runs of hidden systems
run 1, q_122 (9 x 18)
[415 -163 -59 63 -406 -105 266 -374 13 -122 -218 -170 22 -259 180 -410 55 378]
[-125 5 209 -369 85 321 61 420 -413 -33 68 437 -1 311 57 202 114 -202]
[98 452 -337 469 322 -226 103 -105 334 -131 -5 -162 -158 84 -159 -117 -255 126]
[76 -133 258 -335 -766 195 174 -150 -140 -108 -61 -138 114 6 140 -98 188 137]
[-221 162 -106 -15 605 248 -66 194 -10 -154 -123 468 -13 21 -171 320 114 -4]
[418 126 -209 123 -138 -241 35 -305 130 123 -105 -137 -176 89 141 -503 -201 310]
[-274 95 196 -345 -357 219 272 294 -292 26 65 110 187 178 33 80 259 -314]
[-50 282 -247 497 409 -100 -102 -180 206 -230 -37 114 0 45 -176 287 -20 292]
[208 -119 190 -450 -507 155 -69 -290 31 145 -178 -149 -72 74 58 -331 -39 284]
run 2, q_746 (9 x 18)
[-274 202 -104 -48 121 81 265 86 175 -88 -240 -363 49 -121 -263 -55 -158 -143]
[215 -128 95 19 -189 73 246 -20 -223 -178 -54 226 155 -3 86 -5 340 294]
[69 110 -56 -82 265 48 -278 140 -61 61 54 64 -205 410 48 -6 -298 71]
[-48 211 -167 142 -15 -123 371 -13 146 -60 -105 -244 25 -179 -116 -204 -68 -161]
[28 13 157 -19 -306 111 107 70 -194 -190 125 172 117 174 92 169 257 84]
[-75 100 -68 -31 286 83 -241 -46 87 -23 -163 -100 -89 251 -128 73 -246 264]
[153 102 -81 -60 -114 -30 361 -63 32 55 -180 -16 -28 -163 -24 -362 18 -24]
[-6 160 -8 58 -14 45 0 191 -142 -78 227 310 18 230 112 142 179 -85]
[-104 154 -68 200 42 -108 -90 -162 108 -48 -59 -311 -6 173 -119 95 -247 156]
run 3, q_465 (9 x 18)
[66 666 -311 -351 -397 433 -36 207 461 -372 249 492 -182 115 399 -271 494 -74]
[-342 676 -678 -34 -9 71 -313 -87 297 90 -62 441 52 14 400 -169 513 115]
[22 674 -224 -162 -499 60 -312 -374 398 185 182 373 -324 201 188 -244 55 -81]
[-152 467 -116 -212 -189 102 -53 217 293 280 376 487 7 61 90 -165 545 -374]
[-221 387 -320 122 -175 -268 -265 -316 207 550 68 154 159 24 106 -220 382 80]
[-92 282 220 -317 -501 2 -182 -240 108 500 225 246 -150 237 -90 -106 21 -290]
[-84 64 64 10 152 -156 -36 116 155 545 287 332 122 -62 -189 -106 434 -284]
[-42 3 -22 103 -282 -396 -120 -271 -120 621 68 -109 150 119 35 -208 92 44]
[-186 54 388 -178 -170 -30 23 -61 -99 415 155 96 -18 191 -349 147 -98 -372]
run 4, q_486 (9 x 18)
[-279 368 -332 213 51 -52 -203 154 -215 -144 167 179 -36 264 363 257 -61 -189]
[-1 193 112 -39 -334 106 -291 -286 537 -154 209 -166 -219 0 -125 72 -166 -39]
[-221 25 10 -485 -130 236 -216 -107 -40 331 -257 223 103 66 12 -106 263 199]
[106 57 -331 251 244 -253 -257 -262 -181 147 -52 328 -209 -41 275 -47 -240 -2]
[124 -14 42 -23 -428 -118 -96 116 216 67 471 -154 -96 -59 252 -212 56 -381]
[-560 307 -44 2 -110 42 -83 -36 42 133 -13 -16 259 115 -139 322 249 -86]
[84 -141 167 16 -78 -37 -307 -589 -12 127 -187 54 -157 -17 -162 158 -307 272]
[137 -281 -27 -310 107 -76 -172 155 -70 469 23 64 -43 -78 197 -418 42 -126]
[-191 148 -357 463 80 -320 58 22 -46 11 166 29 144 -235 226 72 170 -250]
run 5, q_852 (9 x 18)
[-228 264 -289 31 -75 106 -140 -373 296 -275 -370 -367 -46 -61 -43 47 -251 319]
[12 -258 86 -584 -144 476 -287 67 134 -225 -58 217 -112 -256 224 -18 160 -11]
[74 72 -429 80 588 -88 -166 404 72 100 97 181 -91 -3 291 -278 56 -101]
[-128 199 -330 329 -372 -300 86 -182 19 -123 101 -280 -42 -261 330 -76 -203 -363]
[-495 284 86 -200 -161 362 -240 4 187 -262 41 -48 -40 165 -149 477 -96 -168]
[-30 -140 -205 -251 298 190 -527 -99 369 84 -252 -90 41 -70 47 -174 133 521]
[65 -311 -209 -281 -96 -26 26 233 -198 151 -1 91 -18 -413 525 -430 146 -357]
[-327 319 -262 431 300 -265 8 173 -21 42 295 120 -71 -43 15 244 -128 -588]
[-345 140 -40 176 -362 -31 -318 -329 370 -169 52 -616 105 35 -66 270 -127 183]
run 6, q_465 (9 x 18)
[271 274 25 240 -379 170 -132 -268 623 -488 444 488 -89 -244 60 157 560 126]
[-282 73 -390 -540 -134 265 -600 290 166 156 -15 -90 159 193 565 -301 395 261]
[-199 551 -399 -80 132 -39 -117 -383 173 262 -208 417 -438 -219 19 -196 -378 -461]
[319 220 77 310 -475 -189 93 92 280 -108 759 251 -71 -15 222 -73 409 -356]
[-693 236 -243 -168 -180 32 -280 149 129 306 -18 -385 477 166 91 54 444 98]
[-44 97 116 -275 -151 78 -256 -701 324 405 -240 303 -283 -346 -317 -97 -169 -96]
[355 -322 167 -55 -39 -106 -192 304 -91 229 585 442 -109 -60 331 -158 259 -420]
[-472 236 -394 319 165 -425 -89 168 -81 420 53 -500 276 204 76 -75 -75 -176]
[-70 154 401 -49 -619 -9 266 -539 237 74 -4 -163 -46 -166 -497 98 -121 -204]
run 7, q_486 (9 x 18)
[-50 -371 -87 -392 -97 228 -94 -35 -362 -44 -464 -54 156 -88 338 -118 104 415]
[0 -76 -357 154 501 -72 -235 272 -131 -203 33 29 -236 -106 386 17 -414 -252]
[-8 -13 -80 50 -342 110 -87 128 500 -408 330 -308 51 -309 204 -5 275 -108]
[-525 156 -66 -264 -178 294 -180 -20 -172 -141 -302 -157 214 255 51 326 61 251]
[128 -138 -65 -151 343 136 -434 -311 127 -47 -262 167 -378 -150 4 8 -478 134]
[222 -203 -238 -219 -83 25 -192 236 130 80 169 77 -1 -244 504 -451 340 -13]
[-424 405 -408 285 -143 -108 -40 115 -165 -218 89 -116 125 119 383 237 7 -221]
[-134 29 286 -144 -332 238 -339 -312 336 -222 125 -151 -210 0 -199 335 -284 -102]
[-132 -154 -22 -485 164 237 -393 -99 101 396 -288 169 104 -1 -34 -167 258 373]
run 8, q_129 (9 x 18)
[-249 215 -277 237 104 -143 -184 213 -7 92 191 -22 226 204 196 89 279 40]
[-77 9 51 90 -263 -152 -102 -329 -18 67 -67 -400 -73 80 -57 48 -428 -13]
[19 -254 422 -265 -203 144 113 12 -4 169 84 136 114 -122 -268 57 265 -120]
[-44 -20 -245 72 361 -51 -260 14 -6 170 -134 117 169 89 84 -53 241 407]
[38 126 -115 52 -31 -226 -34 -140 -131 247 19 -21 -261 73 113 -190 -445 -314]
[-108 -34 266 176 -91 -66 263 198 22 -47 296 -127 192 -22 -271 231 167 -306]
[41 -298 49 37 14 25 -187 -103 -160 -103 -179 -203 220 129 67 129 56 557]
[81 -20 73 -405 154 131 -93 -96 -87 279 -204 258 -275 56 -90 -206 -294 -118]
[68 145 -141 328 300 -185 229 190 142 69 234 181 60 -161 -116 -55 234 -240]
run 9, q_129 (9 x 18)
[-322 276 -112 361 329 -147 209 239 -238 28 162 300 128 75 -131 344 106 -393]
[281 -192 154 398 -125 -203 -114 -134 22 -282 208 -456 -18 233 12 149 -314 306]
[-7 -312 351 -607 -99 332 196 175 -254 62 -283 -91 9 39 -159 -113 -100 -33]
[50 77 -176 177 603 30 1 -94 63 52 -213 551 11 -186 -190 73 224 224]
[344 112 -260 243 -25 -285 -60 130 -88 -52 303 -15 -259 205 441 -298 -292 -159]
[-357 128 156 -25 -133 107 381 261 -90 -255 -10 -439 119 117 -251 250 -184 -348]
[227 -353 254 61 -81 160 -10 -367 -6 -298 -185 103 113 -171 -172 241 172 558]
[221 1 -116 -512 175 249 -235 199 -20 175 -96 362 -245 177 239 -401 -1 101]
[-195 474 -425 313 356 -201 261 87 182 27 -19 26 -61 -175 -93 -121 -72 -368]
run 10, q_920 (9 x 18)
[19 -688 78 -121 644 107 -228 -13 4 65 -241 169 -72 -666 -129 124 -130 -98]
[411 -319 -53 175 231 -300 -373 376 154 296 538 -57 73 178 306 -325 299 134]
[-457 34 -54 193 -245 -253 -33 185 133 89 249 -853 189 -17 12 75 -217 -465]
[-2 -534 399 207 -25 93 -33 -313 142 -369 24 -97 118 -554 -334 544 48 50]
[177 -454 79 -368 279 304 -628 208 192 -54 2 -113 24 194 158 -47 134 582]
[17 -164 -378 -32 332 -222 -219 293 115 194 36 -443 -211 -216 339 -460 -462 -404]
[175 -276 164 448 -344 -295 246 131 69 -205 600 -147 135 -398 133 107 246 -478]
[-363 -55 121 86 -246 224 -377 -10 257 -472 120 -461 307 155 -39 564 193 387]
[38 -421 -23 -387 215 265 -505 -325 263 -112 -415 -211 -286 -376 -1 -50 -474 230]
run 11, q_852 (9 x 18)
[160 317 -447 292 302 -256 125 280 394 -62 260 -132 -266 -221 174 -429 -199 -454]
[-434 401 -310 275 -462 68 74 -103 64 -602 22 -285 114 -89 290 377 14 -140]
[-282 35 -14 -468 119 457 -691 -157 174 -190 -230 24 -237 208 31 290 -332 227]
[216 -164 -285 -425 240 170 -226 153 516 158 -98 40 -103 -398 204 -635 248 75]
[-162 65 -494 244 33 -204 123 356 -309 -87 175 189 98 -289 651 -93 229 -493]
[-430 395 -170 353 -69 -198 -356 -243 110 -66 201 -239 -205 149 7 414 -561 -410]
[-361 115 76 -461 -304 439 -334 -163 673 -144 -145 -451 85 -80 -245 69 147 260]
[-139 -382 -286 -468 364 293 -354 241 -152 117 -354 278 168 -261 413 -177 403 283]
[127 -196 -314 246 282 -455 -165 117 -120 361 279 138 -217 -381 426 -317 -233 -648]
run 12, q_745 (9 x 18)
[-373 150 2 -48 83 178 317 213 -123 -126 -153 44 283 -12 -208 237 284 -62]
[259 -73 68 228 186 -51 -33 -295 -115 -123 -185 59 -37 180 -163 112 -206 511]
[192 15 260 -426 -247 195 223 224 -88 110 41 41 -84 259 -47 -286 9 -86]
[-108 225 -311 214 433 -57 294 264 -95 -80 -124 149 144 -3 3 -28 191 10]
[154 91 154 321 -307 -173 189 -238 -175 -141 66 -166 14 304 -77 146 -189 188]
[-133 165 205 -420 -65 411 176 62 109 -113 -189 131 -24 64 -325 52 90 1]
[279 -35 -191 135 321 -57 38 -50 -145 41 -185 344 31 50 85 -178 182 415]
[96 222 90 2 -235 -104 120 211 -227 47 232 -86 -79 525 101 -86 -182 -141]
[-177 387 -95 99 145 89 394 2 209 -170 -152 38 22 -131 -351 53 45 -153]
run 13, q_920 (9 x 18)
[-193 -39 260 -343 -45 81 123 45 -161 362 -227 -219 132 258 -346 -73 -72 53]
[27 -141 6 187 545 -120 183 61 -307 118 -205 189 17 -33 -215 77 -169 -25]
[321 -22 235 119 -75 -203 139 49 -154 243 226 -2 19 404 -148 -142 2 125]
[-273 109 118 -46 32 32 290 204 -199 -4 -132 -320 138 240 -251 118 -182 -129]
[227 -186 162 184 206 -31 198 -209 -203 -136 -193 131 -36 -22 -239 139 -185 227]
[215 -50 174 -247 19 111 29 243 -193 66 18 23 -53 438 -6 -157 -72 159]
[-20 183 -150 141 222 -103 319 184 -156 -89 -120 -176 -54 103 -50 -95 -307 -172]
[267 -39 239 172 -264 -67 331 -120 -231 -163 65 98 9 82 -59 75 -5 61]
[-112 160 87 -200 13 272 35 154 -115 -235 -127 -32 8 372 -85 163 -90 175]
run 14, q_746 (9 x 18)
[-191 38 135 -495 8 451 138 591 -74 -129 -107 -183 346 484 -89 -16 430 365]
[107 118 -408 220 562 -118 157 -90 -471 -56 -590 137 -42 203 111 -125 -345 496]
[608 307 193 99 -173 -101 634 207 37 -111 312 87 -343 255 -137 -412 -251 -347]
[-446 450 -166 131 -33 118 120 570 72 -303 250 -293 387 479 17 268 396 42]
[-39 99 -43 67 -140 74 171 -456 -379 -313 -625 -251 66 288 -83 172 -391 660]
[515 203 236 -500 145 391 405 196 205 -43 -135 422 -353 210 -329 -472 -39 83]
[-60 524 -604 389 303 -256 110 433 24 64 186 99 227 328 326 -276 429 117]
[-132 450 22 342 -539 -209 276 -342 -435 -220 -28 -209 -117 463 32 278 -526 -111]
[-43 286 423 -356 -56 552 315 66 474 -344 -116 -41 4 186 -728 172 128 231]
run 15, q_745 (9 x 18)
[179 -52 3 67 -131 193 -165 -79 167 -626 84 -96 -236 -77 182 204 -278 99]
[156 -77 -77 -316 -246 335 -100 78 248 -374 11 73 -135 -236 315 -182 154 24]
[8 37 -375 72 47 50 -263 157 -36 -311 99 136 -64 -70 554 -4 71 -1]
[70 181 -116 153 -220 -16 -162 -58 209 -318 273 -72 -250 -36 233 58 -232 -238]
[-132 101 -114 -105 -268 186 -126 -144 361 -237 44 45 -21 -357 123 35 217 -89]
[-43 -73 -187 -36 -36 68 -488 -195 22 -64 3 210 -73 -78 351 100 57 184]
[84 57 -91 -119 -63 -2 -342 17 180 61 257 89 -288 18 241 -139 -201 -280]
[-167 128 -247 109 -73 -93 -66 -3 278 37 162 -50 37 -342 148 -94 172 -293]
[-251 -41 -60 139 -195 -82 -355 -324 34 -20 47 -69 55 -127 120 289 -13 11]
run 16, q_122 (9 x 18)
[231 210 291 440 -448 -111 -158 -304 159 -295 658 360 -245 140 -29 445 -37 -214]
[-215 -23 -70 -444 -104 486 -585 111 747 -324 66 -327 -13 -157 87 14 185 184]
[-106 -184 -455 -142 207 27 -113 -265 -205 5 -477 356 -154 -697 434 -172 -122 -181]
[404 87 79 105 -166 -306 -109 62 -160 384 593 524 -289 212 250 -233 -9 -478]
[-445 349 -195 164 -260 -62 -248 340 362 -159 452 -592 186 243 148 177 97 -260]
[-347 -189 -30 70 -259 101 -349 -688 104 -263 -291 -59 36 -545 21 472 -106 112]
[301 -423 193 -438 238 161 -429 -125 186 415 58 601 -240 -345 -26 -230 179 -49]
[-57 46 -497 88 320 -333 -80 535 -82 353 225 -194 23 34 505 -485 7 -374]
[-315 150 62 459 -573 -375 16 -233 -318 -37 313 -315 65 152 120 422 -299 -443]

runs to name
run 17 (2 x 18)
[-108 95 167 -77 -48 222 -114 -163 546 -46 -8 -92 183 -41 -424 132 385 378]
[-54 -230 -276 -270 250 119 -139 -88 -208 104 -542 82 139 -181 227 -228 121 449]
 => q_122
run 18 (2 x 18)
[-198 153 -153 306 -23 -211 -73 266 -97 10 321 -129 225 260 198 140 192 -76]
[-273 54 76 36 -217 21 -270 -398 79 -47 -112 -252 2 65 -150 320 -272 120]
 => q_122
run 19 (2 x 18)
[-208 155 106 -89 160 -7 -43 117 -297 350 -83 94 194 575 -206 104 82 223]
[7 125 71 82 284 -186 244 -193 -121 342 -249 -7 -108 79 -429 -98 -378 -79]
 => q_920
run 20 (2 x 18)
[572 -83 428 240 -197 -101 345 -210 -276 -273 193 294 -335 167 -166 137 -404 -95]
[-81 -106 55 85 306 95 235 668 -138 -222 108 -248 410 343 -83 144 361 246]
 => q_465
run 21 (2 x 18)
[288 -73 146 58 4 -113 46 -307 193 288 -50 144 54 -61 -283 -216 229 346]
[38 -132 129 -260 -114 1 -39 109 -484 285 -23 178 12 313 188 -83 -22 -17]
 => q_465
run 22 (2 x 18)
[-77 459 -253 22 -149 58 -101 589 140 -392 533 -187 -265 401 441 -35 -243 -536]
[-145 435 -375 392 -191 11 253 -403 533 -547 -136 -74 -55 -623 -39 74 51 -106]
 => q_745
run 23 (2 x 18)
[-29 -93 121 9 -201 -171 -130 182 -39 180 388 -209 -63 99 140 -27 -158 -433]
[-346 25 -154 100 173 -5 1 -20 291 -57 -90 -242 116 -398 -171 122 7 -193]
 => q_745
run 24 (2 x 18)
[-150 641 126 -95 -236 238 -215 -21 421 -215 304 -62 -338 550 -247 212 -347 -189]
[-144 109 -242 -96 -270 266 108 -278 594 -356 -282 -113 159 -645 -12 -118 442 211]
 => q_122
run 25 (2 x 18)
[436 -447 -2 -56 380 220 265 435 -430 -674 -274 -187 -148 71 262 -73 -446 265]
[431 -186 90 24 -94 166 591 592 -91 -751 195 -225 -60 -61 233 -153 -39 -150]
 => q_745
run 26 (2 x 18)
[-39 -276 145 -420 -145 252 -95 271 129 7 78 -108 129 -159 94 -131 309 -47]
[-170 -14 -384 306 376 -148 -262 62 33 -101 -9 -137 31 -156 247 108 -103 3]
 => q_920
run 27 (2 x 18)
[492 597 3 274 -356 32 417 -515 80 -363 -57 538 -272 207 -122 -72 -5 335]
[1 436 5 -571 -302 568 67 286 244 -243 -48 183 56 419 55 -194 480 374]
 => q_122
run 28 (2 x 18)
[47 155 -124 187 448 -101 250 98 -209 67 -80 364 -90 -9 -123 0 -92 -175]
[216 216 137 158 -283 -187 256 -104 -109 178 133 47 86 348 -122 -135 152 175]
 => q_920
run 29 (2 x 18)
[148 -735 488 -434 -190 371 -19 425 72 -233 136 -351 298 -134 -34 32 405 215]
[38 -251 -246 130 911 -169 235 411 -557 166 -382 84 61 19 27 -135 -265 16]
 => q_852
run 30 (2 x 18)
[278 -28 63 -83 -283 -128 263 -439 -194 164 -323 -33 -169 -71 -39 -346 -353 71]
[5 57 245 -86 14 124 306 440 -74 26 272 272 154 164 -169 60 433 -195]
 => q_122
run 31 (2 x 18)
[115 409 -374 375 239 -261 -88 -349 -51 12 -158 148 -269 225 68 -56 -418 186]
[113 217 368 -181 -666 30 272 -144 119 146 302 195 -66 62 -183 -95 189 -329]
 => q_745
run 32 (2 x 18)
[260 -23 -66 -408 -322 87 184 -109 30 99 -391 -402 -33 100 116 -621 -129 400]
[-236 186 39 -42 122 112 557 268 -516 -24 -134 480 141 57 -112 167 220 -319]
 => q_122
run 33 (2 x 18)
[164 138 -116 137 195 298 -323 31 810 -712 135 -264 -159 -58 -85 136 -7 434]
[79 -144 -383 -503 -83 386 -62 318 -217 -461 -389 -191 -62 -1 686 -354 -60 279]
 => q_852
run 34 (2 x 18)
[-259 -122 26 175 -584 -105 -340 35 -15 -307 544 -357 -35 -108 467 396 -188 -567]
[-372 -377 195 -258 -61 444 -374 -249 352 -485 -249 -357 50 -476 -191 495 -113 125]
 => q_746
run 35 (2 x 18)
[51 170 137 -37 276 165 -281 -385 401 -148 -113 43 -466 30 -466 221 -644 -17]
[271 -140 -3 -269 -214 314 47 272 489 -359 84 -212 168 -165 120 -327 551 386]
 => q_852
run 36 (2 x 18)
[442 84 -180 -43 -336 -93 -226 -198 64 -20 111 36 -318 155 446 -416 -196 133]
[-271 249 -87 -213 -285 200 260 329 70 -242 149 -40 -47 -153 148 -23 44 -611]
 => q_920
